[[125 125 110 121 130 129 138 114 102 129 135 115]
 [125 125 107 120 130 129 137 115 104 127 131 114]
 [133 119 104 115 141 116 136 111 107 128 134 113]
 [132 128 137 130 130 125 120 136 149 125 122 136]]
=>
[[125 125 107 120 130 129 137 115 104 127 131 114]
 [132 128 137 130 130 125 120 136 149 125 122 136]]

[[125 108 140 128 124]
 [127 141 115 130 134]
 [135 150 120 126 133]
 [118 118 125 132 129]
 [138 146 128 123 130]
 [134 151 120 126 134]
 [129 112 143 128 121]
 [119 109 129 133 124]]
=>
[[127 141 115 130 134]
 [118 118 125 132 129]
 [134 151 120 126 134]
 [119 109 129 133 124]]

[[118 119 118 114 116 120 147 121 118 118 118 128 124 118]
 [116 117 117 116 114 118 148 120 117 118 115 128 125 115]
 [118 116 116 116 115 118 144 119 121 117 117 129 127 115]
 [117 118 117 114 114 118 151 119 118 116 116 128 123 115]
 [139 140 139 139 142 138 102 136 141 139 141 128 130 139]]
=>
[[116 117 117 116 114 118 148 120 117 118 115 128 125 115]
 [117 118 117 114 114 118 151 119 118 116 116 128 123 115]]

[[120 130 119 141 134 140 144 120]
 [132 107 135 135 122 123 146 151]
 [140 113 149 141 148 111 122 126]
 [111 127 107 148 144 138 126 150]
 [138 120 111 118 130 119 117 151]
 [122 151 148 115 114 139 137 131]
 [127 120 116 135 116 108 121 140]
 [132 131 140 122 124 132 127 125]]
=>
[[132 107 135 135 122 123 146 151]
 [111 127 107 148 144 138 126 150]
 [122 151 148 115 114 139 137 131]
 [132 131 140 122 124 132 127 125]]

[[130 145 121 123 127]
 [128 145 121 136 158]
 [127 145 121 144 130]]
=>
[[128 145 121 136 158]]

[[125 133]
 [140 107]
 [122 120]
 [136 116]
 [131 135]
 [142 130]
 [125 154]
 [129 121]
 [111 131]]
=>
[[140 107]
 [136 116]
 [142 130]
 [129 121]]

[[111 107 139 130 119]
 [105 148 150 122 112]
 [108 145 156 147 136]
 [149 110 129 120 128]
 [ 99 154 115 118 143]
 [154 131 139 138 145]
 [140 137 101 134 150]
 [145 115 145 153 134]
 [107 105 152 107 132]
 [137 146 120 152 113]
 [151 128 109 108 134]
 [156 106 138 114 126]]
=>
[[105 148 150 122 112]
 [149 110 129 120 128]
 [154 131 139 138 145]
 [145 115 145 153 134]
 [137 146 120 152 113]
 [156 106 138 114 126]]

[[149 124 150 144 150 152 130 136 101 106]
 [136 123 134 134 136 135 127 127 121 128]
 [110 128 110 112 108 111 129 120 153 149]]
=>
[[136 123 134 134 136 135 127 127 121 128]]
---
[[125 112 127 139 139 125 122 119 126 117 119 154 127]
 [131 118 132 137 137 123 131 118 120 118 117 156 131]]
=>
[[131 118 132 137 137 123 131 118 120 118 117 156 131]
 [125 112 127 139 139 125 122 119 126 117 119 154 127]]

[[124 120]
 [133 126]
 [153 131]
 [149 132]
 [127 117]
 [100 130]
 [119 134]
 [148 129]
 [147 128]]
=>
[[119 134]
 [149 132]
 [153 131]
 [100 130]
 [148 129]
 [147 128]
 [133 126]
 [124 120]
 [127 117]]

[[115 126 126 125 126 126 116 115 126 126 149 126 126 126 126 128]
 [138 105 117 125 107 106 139 135 105 106 147 107 107 105 105 128]
 [131 112 120 125 112 112 131 129 112 113 146 114 113 112 112 128]
 [100 139 131 124 139 139 102 102 140 138 150 137 138 139 140 128]]
=>
[[100 139 131 124 139 139 102 102 140 138 150 137 138 139 140 128]
 [115 126 126 125 126 126 116 115 126 126 149 126 126 126 126 128]
 [131 112 120 125 112 112 131 129 112 113 146 114 113 112 112 128]
 [138 105 117 125 107 106 139 135 105 106 147 107 107 105 105 128]]

[[124 121 120 121 118]
 [123 135 135 104 103]
 [124 126 126 112 112]]
=>
[[123 135 135 104 103]
 [124 126 126 112 112]
 [124 121 120 121 118]]

[[142 116 142 120 108 131 137 141 127 108 129 109 128]
 [130 129 121 116 154 124 106 108 109 134 112 117 113]
 [108 124 118 123 140 146 126 139 132 134 104 105 126]]
=>
[[130 129 121 116 154 124 106 108 109 134 112 117 113]
 [108 124 118 123 140 146 126 139 132 134 104 105 126]
 [142 116 142 120 108 131 137 141 127 108 129 109 128]]

[[132 120 150 125 121 135 133 134 136 122 115 118]
 [133 132 118 133 139 126 134 128 126 140 134 123]
 [139 115 125 126 140 135 141 122 124 141 125 124]
 [143 129 126 119 130 137 122 133 117 127 138 120]
 [132 123 109 139 138 133 136 119 132 136 125 138]]
=>
[[133 132 118 133 139 126 134 128 126 140 134 123]
 [143 129 126 119 130 137 122 133 117 127 138 120]
 [132 123 109 139 138 133 136 119 132 136 125 138]
 [132 120 150 125 121 135 133 134 136 122 115 118]
 [139 115 125 126 140 135 141 122 124 141 125 124]]

[[139 126 112 150]
 [116 133 136 106]]
=>
[[116 133 136 106]
 [139 126 112 150]]

[[128 122 124 125 124 135]
 [131 126 138 138 127 136]
 [129 131 121 117 126 135]
 [115 127 134 145 138 133]
 [126 146 134 122 131 135]
 [124 115 132 135 129 134]
 [129 118 132 111 119 135]
 [111 136 133 150 122 132]]
=>
[[126 146 134 122 131 135]
 [111 136 133 150 122 132]
 [129 131 121 117 126 135]
 [115 127 134 145 138 133]
 [131 126 138 138 127 136]
 [128 122 124 125 124 135]
 [129 118 132 111 119 135]
 [124 115 132 135 129 134]]

[[151 103]
 [152 156]
 [143 138]
 [112 115]
 [144 145]
 [107 146]
 [118 130]
 [117 137]
 [141 123]
 [145 109]
 [139 139]]
=>
[[152 156]
 [107 146]
 [144 145]
 [139 139]
 [143 138]
 [117 137]
 [118 130]
 [141 123]
 [112 115]
 [145 109]
 [151 103]]
